Geper: [124 141 114 140 113 100 149 155 110 119 217 147 103 166 165  66 121  96
  96  72 159 133 107  84 137 171 162 149 131 153 125 165 149 173 142 158
 172 121 145 150 122 157 138 132  89 164 101 131 142 106]
let: [139 142  76 119 119 140 144 148 130  96 171 156 100 150 166  74 128  91
 111  96 174 116  62  98 123 159 136 123 154 152 101 171 161 166 127 155
 163 148 153 148 162 134 159 160 105 162 105 157 141 113]
pek: [125 124 184 132 140 130 150 134  49 140 149 174 138  91 153 136 129 143
 118 173 212 180  78 110 134 119  98 167 177 142  71 142 145 145 113 145
 170 119 150 163 145 159 136 185 129  97 122 145 110 166]
keki: [124 141 114 140 113 100 149 155 110 119 217 147 103 166 165  66 121  96
  96  72 159 133 107  84 137 171 162 149 131 153 125  75 149 173 142 158
 172 121 145 150 122 157 121 112  88 175 111 113 155  92]
tor: [113 116 195 137 137 150 141 142  76 119 119 167 137  74 131 114 156 157
 123 160 185 151  78 143 116  96  89 152 182 121  85 171 154 148 147 136
 129 101 168 146 155 127 134 161 160  85 114 140 103 171]
find: [113 116 195 137 137 150 141 142  76 119 119 167 137  74 131 114 156 157
 123 160 185 151  78 143 116  96  89 152 182 121  85 171 154 148 147 136
 129 101 168 146 155 127 134 161 160  85 114 140 103 171] : tor
back: [119 119  76 142 141] : tor
Table of tags by key:
[127] -> q727
[142] -> q24
[118] -> q663
[113] -> q892
[119] -> q234
[143] -> q718
[128] -> q738
[141] -> q825
key Geper 35:  : q24
succ: [88] : [175]
back: [106 142] : Geper
find: [124 141 114 140 113 100 149 155 110 119 217 147 103 166 165  66 121  96
  96  72 159 133 107  84 137 171 162 149 131 153 125  75 149 173 142 158
 172 121 145 150 122 157 121 112  88 175 111 113 155  92] : keki

Kugo: [128 217 116  73  72 111 136  59 132  68  72  77 145  82  72 109 152 155
 130 122 153  55 102  83  77 151 108  88 145  98 143 144  73 137  65 128
  84 152  94 123 143 130 214  71 152 144 131  73  65  68]
Des: [161 189 140 181 180 137 108 194 116 190 181 179 112 180 182 151 107  92
 124 143  88 197 158 169 172  97 143 170 110 164 111  98 181 114 188 139
 176 101 164 143 102 127 142 181 107 100 118 186 188 189]
visu: [100  65 116 181 180 137 136  59 132  68  72  77 145  82  72 109 152 155
 130 122 153  55 102  83  77 151 108  88 164  98 143 144  73 137  65 128
  84 152  94 123 143 130 126  71 152 144 131  73  65  68]
Dar: [209 184 137 180 157 117 102 192 116 198 158 215 121 187 165 211 123 143
 188 156 109 180 178 144 139 125 130 217 114 218 129 101 180 120 177 170
 185 109 174 152 114 190 181 203 123  98 105 187 201 175]
find: [130 217] : Dar
then: [181 114 188 139 176 101 164 143 102 127 142] : [181 107]
find: [161 189 140 181 180 137 108 194 116 190 181 179 112 180 182 151 107  92
 124 143  88 197 158 169 172  97 143 170 110 164 111  98 181 114 188 139
 176 101 164 143 102 127 142 181 107 100 118 186 188 189] : Des
succ: [215] : [121]
key -> tag
[182] -> q421
[180] -> q942
[181] -> q873
[158] -> q502
key Des 11:  : q873
find: [100  65 116 181 180 137 136  59 132  68  72  77 145  82  72 109 152 155
 130 122 153  55 102  83  77 151 108  88 164  98 143 144  73 137  65 128
  84 152  94 123 143 130 126  71 152 144 131  73  65  68] : visu

Nisi: [134 116 139 158 197 183  93 158 172 115  67  93 136]
dopi: [136 116 137 153 184 175  99 151 163 115  76  95 136]
bime: [135 117 135 150 178 171 108 148 158 118  91 101 135]
Lar: [136 116 136 152 182 174 101 150 161 115  79  96 136]
tuvov: [135 118 135 150 177 171 110 148 158 120  95 103 135]
Govu: [136 116 136 151 180 172 103 149 160 116 173  98 135]
Muz: [134 116 138 160 203 188  92 163 176 115  65  93 135]
Nek: [135 116 137 154 187 177  97 152 165 115  72  95 136]
lofar: [136 116 136 151 180 172 103 149 160 116  83  98 135]
Pef: [ 98 136 139 162 210 193  91 169 180 115  65  93 135]
Voti: [135 116 138 156 192 180  95 155 168 115  69  94 136]
find: [153 184 175] : dopi
key -> tag
[101] -> q787
[92] -> q807
[136] -> q219
key Lar 7:  : q787
succ: [83] : [98]
find: [136 116 136 151 180 172 103 149 160 116  83  98 135] : lofar

buva: [110 132  62 176 208]
gofos: [132 110 176  62 208]
Nuvi: [131 128 104 124 149]
key -> tag
[62] -> q796
[110] -> q5
[177] -> q225
[176] -> q879
key buva 4:  : q879
back: [176 110 132] : gofos
find: [110 132  62 176] : buva
find: [132  62] : buva
find: [110 132  62 176 208] : buva
then: [110 176] : [ 62 208]

nizud: [130 105 117 143 109 148 113 119 113 133 153 107 122 137 130 119 100 101
 123 164 111 162 160 135 107 111 145 129 107 136  90 138  54 153 116]
Fim: [121 111 127 112 118 123 134 135 128 115 107 126 146 132 137 155 107 118
  95  99 134 123 145 144 136 115 103 134 119  90  95  99 152 134 143]
nika: [167 117 147 123 133 130 128 131 145 134 139 126  98 184 158 139 168 121
 117 125 138 138 126 131 128 111 123 115 147 127 148  79 120 132 115]
nizul: [167 117 146 124 133 131 126 129 145 135 141 124  97 183 158 138 168 120
 119 128 137 139 127 131 108 111 124 115 146 129 147  81 115 133 114]
Zala: [142 114 136 117 124 126 131 134 136 123 121 126 124 155 147 148 135 120
 105 110 136 129 136 138 125 113 111 125 131 107 119  90 138 133 130]
gitu: [167 117 146 124 133 132 127 130 144 135 141 124  97 182 158 137 167 120
 118 129 137 139 127 131 109 111 124 115 146 129 146  81 114 134 114]
rilu: [133 112 133 114 122 124 132 134 132 120 115 126 134 145 143 151 123 119
 100 106 135 127 140 141 130 114 108 129 126 100 108  94 143 134 136]
guvez: [167 117 146 124 133 131 126 129 145 135 141 124  97 183 158 138 168 120
 119 128 137 139 127 131 108 111 124 115 146 129  92 117 109 143 132]
toluk: [169 118 148 123 134 131 127 130 146 135 140 125  96 186 160 138 171 121
 118 126 139 138 125 131 108 111 123 114 148 129 150  78 118 132 114]
find: [167 117 146 124 133 131 126 129 145 135 141 124  97 183 158 138 168 120
 119 128 137 139 127 131 108 111 124 115 146 129 147  81 115 133 114] : nizul
succ: [151] : [123]

venuz: [217 180 135  87 103]
folu: [179 135 180  80 111]
gede: [116 120 112 132 104]
zuk: [179 135  87 103 147]
Tuki: [163 143 143 134 139]
Zivu: [113 113 127 129 117]
podo: [206 135 180  80 111]
gidar: [100 117 109 126  94]
find: [206 135 180  80 111] : podo
back: [180 135 179] : folu
key -> tag
[162] -> q721
[179] -> q722
[113] -> q745
[206] -> q6
[134] -> q328
[205] -> q637
[163] -> q205
key Tuki 1:  : q205
find: [179 135 180  80 111] : folu
back: [103  87 135 180] : venuz

Loga: [ 69  75 157  96 112 169  58]
poteg: [135  75 157  96 112 169  58]
gafup: [120 174 132 150 148 113 154]
nuriv: [136  70  91  88 112 141 115]
figer: [136  70  91  88 111 188  53]
find: [135  75 157  96 112 169  58] : poteg
find: [ 69  75 157  96 112 169  58] : Loga
tags:
[149] -> q731
[136] -> q139
[120] -> q498
[69] -> q761
[150] -> q735
[119] -> q144
key gafup 1:  : q498
find: [136  70  91  88 112 141 115] : nuriv

zab: [131 149 131 129 127 142 113 125 120 137 115 138 110 130 124 143 157 128
 124 114 149 126  91 102 123 139 150 131 121 117 147  92]
milu: [101 131 129 122 129 152 105 115 115 123 113 115 111 131 144 143 154 137
 116 119 128 119  94 111 135 127 145 131 118 107 153  91]
zisa: [123 147 123 131 139 137 118 112 129 134 112 139 116 133 123 184 154 123
 133 111 148 130  87 102 125 139 147 139 128 115 142  90]
Gokud: [194 136 131 123 159 153 113 124 122 128 113 123 114 135 138 174 157 141
 119 117 126 122  86 107 134 132 153 137 119 108 148  91]
Zorut: [ 93 146 133 129 124 145 118 123 122 135 119 130 116 132 128 150 152 139
 123 120 148 128  90 105 125 132 149 132 125 111 143  95]
gelof: [145 139 131 123 134 146 112 131 122 132 115 131 116 131 126 144 154 135
 120 114 140 123  84 112 126 135 159 131 118 106 146  92]
Kal: [159 136 133 122 133 150 107 122 120 130 117 122 115 134 135 164 157 127
 121 115 127 115  92 108 130 127 148 135 110 106 150  93]
komas: [127 142 133 127 127 147 113 125 119 133 111 130 115 125 124 143 154 130
 120 116 139 129  86 109 124 134 153 131 128 114 143  89]
Gidur: [ 60 144 130 128 132 145 114 125 118 132 114 134 120 131 126 170 154 131
 123 113 144 129  87 106 125 131 150 136 125 113 148  92]
find: [127 142 133 127 127 147 113 125 119 133 111 130 115 125 124 143 154 130
 120 116 139 129  86 109 124 134 153 131 128 114 143  89] : komas
succ: [140] : [123]
Table of tags by key:
[92] -> q211
[95] -> q487
[150] -> q118
[89] -> q653
key Zorut 32:  : q487

vut: [ 36 103 106 119 130]
dugu: [132  36 108 155 116]
kined: [103  36 106 117 124]
zaki: [102  36 106 117 126]
back: [108  36 132] : dugu
Table of tags by key:
[102] -> q75
[131] -> q640
[126] -> q97
[101] -> q571
[127] -> q86
[103] -> q823
[132] -> q100
key zaki 1:  : q75
find: [103  36 106] : kined
find: [103  36 106 117 124] : kined
then: [103  36] : [106 117]
then: [132  36] : [108 155]

